128 stands for zero in the data rows.
Here are some points:
"164 148 123 110 131 70 76 125 123 153 61 92 86 67 180 71 147 196 59 217 148 139 136 91"
"128 174 89 129 130 123 107 146 164 148 110 138 134 121 156 82 149 150 153 173 142 134 88 96"
"145 222 87 128 164 154 104 161 177 149 105 163 184 188 114 91 143 174 213 189 134 129 74 100"
"162 153 149 121 114 62 116 118 114 156 92 111 89 84 144 84 123 157 74 178 143 107 132 100"
"122 101 132 150 115 148 148 123 145 119 156 93 108 99 142 164 139 84 122 85 114 131 136 140"
"117 96 169 149 107 126 132 107 101 95 138 115 115 103 143 164 107 91 113 108 112 112 130 152"
"115 145 99 158 131 179 135 149 144 110 136 167 179 169 81 136 129 126 193 109 117 149 102 129"
"104 220 92 166 155 202 147 199 175 136 147 220 216 228 48 134 155 146 249 140 165 140 68 110"
"165 143 147 126 131 68 129 138 140 152 84 101 88 95 154 78 111 147 80 177 130 106 143 116"
"121 59 172 114 106 107 136 91 91 133 117 81 65 102 165 158 117 104 68 91 86 136 170 149"
"109 113 141 105 100 157 148 123 101 105 171 122 117 142 107 187 139 100 134 107 104 128 139 165"
"150 137 133 121 129 67 117 127 118 145 83 101 77 106 159 90 137 170 62 186 140 121 142 112"
"132 133 124 141 136 128 146 142 146 112 126 129 126 132 91 124 114 120 147 107 132 121 135 136"
"174 82 144 90 115 43 97 109 83 138 42 29 69 21 190 33 118 176 0 212 138 109 179 88"
"169 209 79 132 150 109 127 167 179 148 63 140 144 149 143 38 139 215 136 219 174 113 105 70"
"57 32 180 162 95 199 174 89 75 89 240 139 128 168 47 255 115 0 156 0 61 165 162 224"
"118 180 111 141 145 145 120 146 146 146 124 165 152 175 115 107 137 155 160 158 147 122 83 99"
"115 176 113 134 149 144 121 148 138 137 136 161 162 172 116 116 127 150 157 149 146 122 86 110"
"98 55 159 129 106 163 151 88 93 105 197 99 142 139 117 226 113 56 128 31 101 123 150 187"
"164 108 127 104 120 57 126 99 115 135 63 46 66 62 215 69 109 170 28 191 128 111 164 90"
"136 125 137 144 128 123 135 121 105 144 127 125 120 108 105 145 131 123 125 117 118 147 129 128"
"162 124 146 98 135 75 112 126 103 145 65 91 82 71 183 68 147 174 60 194 146 97 151 96"
"118 104 129 159 108 137 153 128 124 123 152 132 144 128 111 158 110 115 128 97 124 134 118 148"
"154 27 173 83 93 83 144 59 75 112 130 59 72 31 221 150 124 94 25 127 80 123 207 137"
"115 65 154 119 121 155 138 95 106 112 161 98 109 116 146 184 132 73 107 59 86 148 170 170"
"148 183 109 132 129 116 110 145 131 149 85 142 124 117 110 67 152 160 110 187 153 114 100 90"
"154 41 150 97 108 52 125 91 99 111 105 48 55 58 202 124 106 124 26 126 99 121 189 124"
"158 148 109 168 130 111 122 138 158 149 100 85 102 73 180 84 154 143 91 170 146 122 118 95"
"135 151 104 123 140 135 135 146 135 144 141 126 152 156 133 108 136 159 156 148 166 120 112 103"
"150 153 114 152 125 110 139 149 144 158 126 128 145 123 129 97 122 165 117 170 156 119 102 106"
"145 155 107 127 137 117 126 120 141 147 117 136 146 124 131 113 134 149 142 147 135 122 116 115"
"92 158 104 159 138 204 152 158 153 118 194 193 208 229 41 174 101 87 230 50 118 129 72 144"
"122 162 126 141 134 143 128 145 156 116 168 137 145 166 98 151 122 116 148 125 128 111 90 143"
"138 81 153 109 106 90 137 105 77 126 108 95 92 72 158 145 126 108 58 149 112 126 164 138"
"71 149 122 147 157 207 99 149 147 109 211 193 203 219 52 190 128 83 238 55 135 128 100 159"
"164 188 120 125 150 105 97 160 131 135 78 135 139 97 142 60 140 204 122 212 161 118 123 75"
"161 168 123 113 144 71 94 143 149 148 79 101 100 111 191 65 132 187 96 217 150 110 137 84"
24 more points follow, each with its number after it:
"87 153 115 133 134 153 122 146 139 121 176 167 154 172 71 145 125 136 178 92 144 139 100 144" 0
"135 86 156 93 118 72 120 110 131 124 127 64 82 97 169 111 110 150 63 139 123 130 168 133" 1
"111 57 163 102 125 134 149 81 112 90 144 110 116 113 133 183 144 106 87 78 93 139 170 169" 2
"116 147 96 144 116 160 122 142 123 110 126 172 159 152 88 119 124 122 178 121 130 150 97 127" 3
"135 104 140 125 91 65 106 125 120 135 108 97 81 106 156 136 125 134 76 141 104 142 131 102" 4
"122 157 108 123 128 140 151 134 146 125 123 159 129 149 98 145 147 117 159 116 117 134 125 148" 5
"123 110 125 134 114 102 127 134 126 116 148 121 115 140 118 160 126 104 112 120 108 152 121 117" 6
"100 95 167 144 113 169 145 110 102 89 182 143 160 141 62 203 115 82 166 46 109 143 151 177" 7
"151 67 163 96 113 61 115 93 82 125 73 59 59 45 200 100 128 153 33 181 94 124 175 101" 8
"135 152 112 136 135 132 125 139 146 134 121 158 154 126 122 89 129 129 159 114 135 115 112 129" 9
"84 102 137 128 138 143 129 122 128 95 165 153 145 172 90 167 119 104 150 64 106 149 130 152" 10
"109 30 171 134 103 143 164 91 103 82 158 88 94 105 141 205 108 60 82 37 69 133 188 194" 11
"146 123 117 123 122 80 109 138 129 133 120 99 94 91 173 108 118 145 70 153 135 130 151 104" 12
"156 112 135 94 100 70 115 102 130 139 87 96 55 62 190 55 98 153 44 157 117 113 130 109" 13
"91 102 149 158 114 167 145 105 103 92 177 148 124 151 74 210 145 47 147 48 98 133 130 175" 14
"140 100 142 127 120 97 119 131 101 129 110 116 82 89 143 127 124 123 64 118 126 137 152 135" 15
"83 51 154 147 110 191 155 91 103 103 204 148 143 151 107 233 107 37 167 6 92 128 129 185" 16
"162 138 112 117 112 68 128 137 130 151 73 102 103 70 168 58 117 174 84 219 151 131 131 113" 17
"121 57 190 126 89 73 121 75 86 120 112 71 40 54 173 112 104 116 38 115 104 120 157 127" 18
"149 104 133 113 138 79 99 115 120 158 66 87 93 62 188 42 127 157 68 173 168 117 142 94" 19
"146 106 131 113 129 115 132 119 111 139 120 97 138 122 153 127 120 147 86 143 139 118 132 122" 20
"175 153 96 106 124 75 117 141 131 188 57 126 90 82 183 40 123 178 85 210 170 123 132 99" 21
"127 208 78 141 167 185 128 178 180 118 146 195 190 222 67 126 145 145 222 113 151 132 70 107" 22
"176 148 98 116 155 98 94 131 128 123 82 116 132 109 157 84 123 159 105 146 137 107 138 78" 23
Which two of these numbered points are nearest to each point below, ignoring the 2 directions in which the first points spread most? Their numbers follow each, nearest first.
"115 100 137 123 132 159 144 110 119 120 160 110 133 124 133 160 123 97 136 76 97 139 155 164" > 11 22
"134 161 134 136 132 135 129 137 126 106 134 150 160 131 106 125 122 154 157 136 138 127 128 122" > 7 8
"111 146 107 125 133 172 169 143 151 108 151 178 154 181 72 172 159 105 187 89 116 139 110 158" > 5 22
"175 157 109 118 134 83 127 138 127 155 69 119 113 100 164 54 131 177 93 219 156 118 133 95" > 17 21
"92 29 180 125 105 149 151 78 75 80 172 92 114 95 127 216 117 64 94 54 98 155 177 192" > 7 8
"127 88 153 134 129 98 139 112 127 101 132 105 105 106 112 138 102 105 105 91 125 119 163 148" > 7 11
"45 32 187 124 93 190 153 85 92 71 255 137 133 166 55 255 102 21 164 0 81 152 153 230" > 0 1
"128 122 113 140 157 152 114 128 136 109 152 157 164 152 105 166 119 97 145 72 124 118 140 130" > 23 22
"148 82 156 101 122 66 105 104 95 141 79 60 74 33 210 85 129 153 21 184 107 121 178 92" > 8 16
"157 160 100 122 138 93 114 151 150 139 109 116 120 105 169 91 123 168 98 182 157 121 139 82" > 12 22
"136 150 112 151 134 152 121 153 132 118 104 150 161 134 102 104 128 137 150 139 120 152 111 115" > 3 8
"129 96 134 99 136 128 137 91 130 105 109 119 114 116 150 147 158 136 91 113 105 125 142 139" > 2 22
"141 113 127 99 140 112 123 109 139 116 87 123 124 114 140 105 163 176 93 140 119 114 142 120" > 2 22
"130 206 79 127 134 147 125 159 177 127 124 192 149 173 97 70 131 158 187 142 154 129 67 112" > 13 9
"102 122 123 149 124 182 150 123 143 123 174 169 163 173 105 178 106 74 190 57 125 127 104 150" > 16 9
"134 170 112 121 153 107 103 144 147 133 96 142 146 139 129 69 126 163 133 161 136 120 113 90" > 10 8
"122 52 166 132 111 141 159 107 104 110 140 118 79 104 129 182 127 62 91 59 79 125 185 176" > 11 5
"139 187 118 158 144 127 134 174 166 147 129 163 144 182 89 113 110 130 175 135 141 112 109 124" > 11 15
"121 123 127 113 140 107 122 122 135 109 122 105 123 114 128 116 111 130 113 154 140 128 143 145" > 1 0
"137 157 104 148 133 132 126 145 135 148 113 158 151 131 148 90 131 151 144 153 162 119 95 107" > 16 9
"109 0 208 101 78 96 146 56 56 108 156 45 59 69 174 178 95 66 4 41 50 116 196 164" > 18 10
"86 168 99 161 142 210 141 152 158 125 171 209 191 202 71 163 129 100 234 75 145 137 75 135" > 16 9
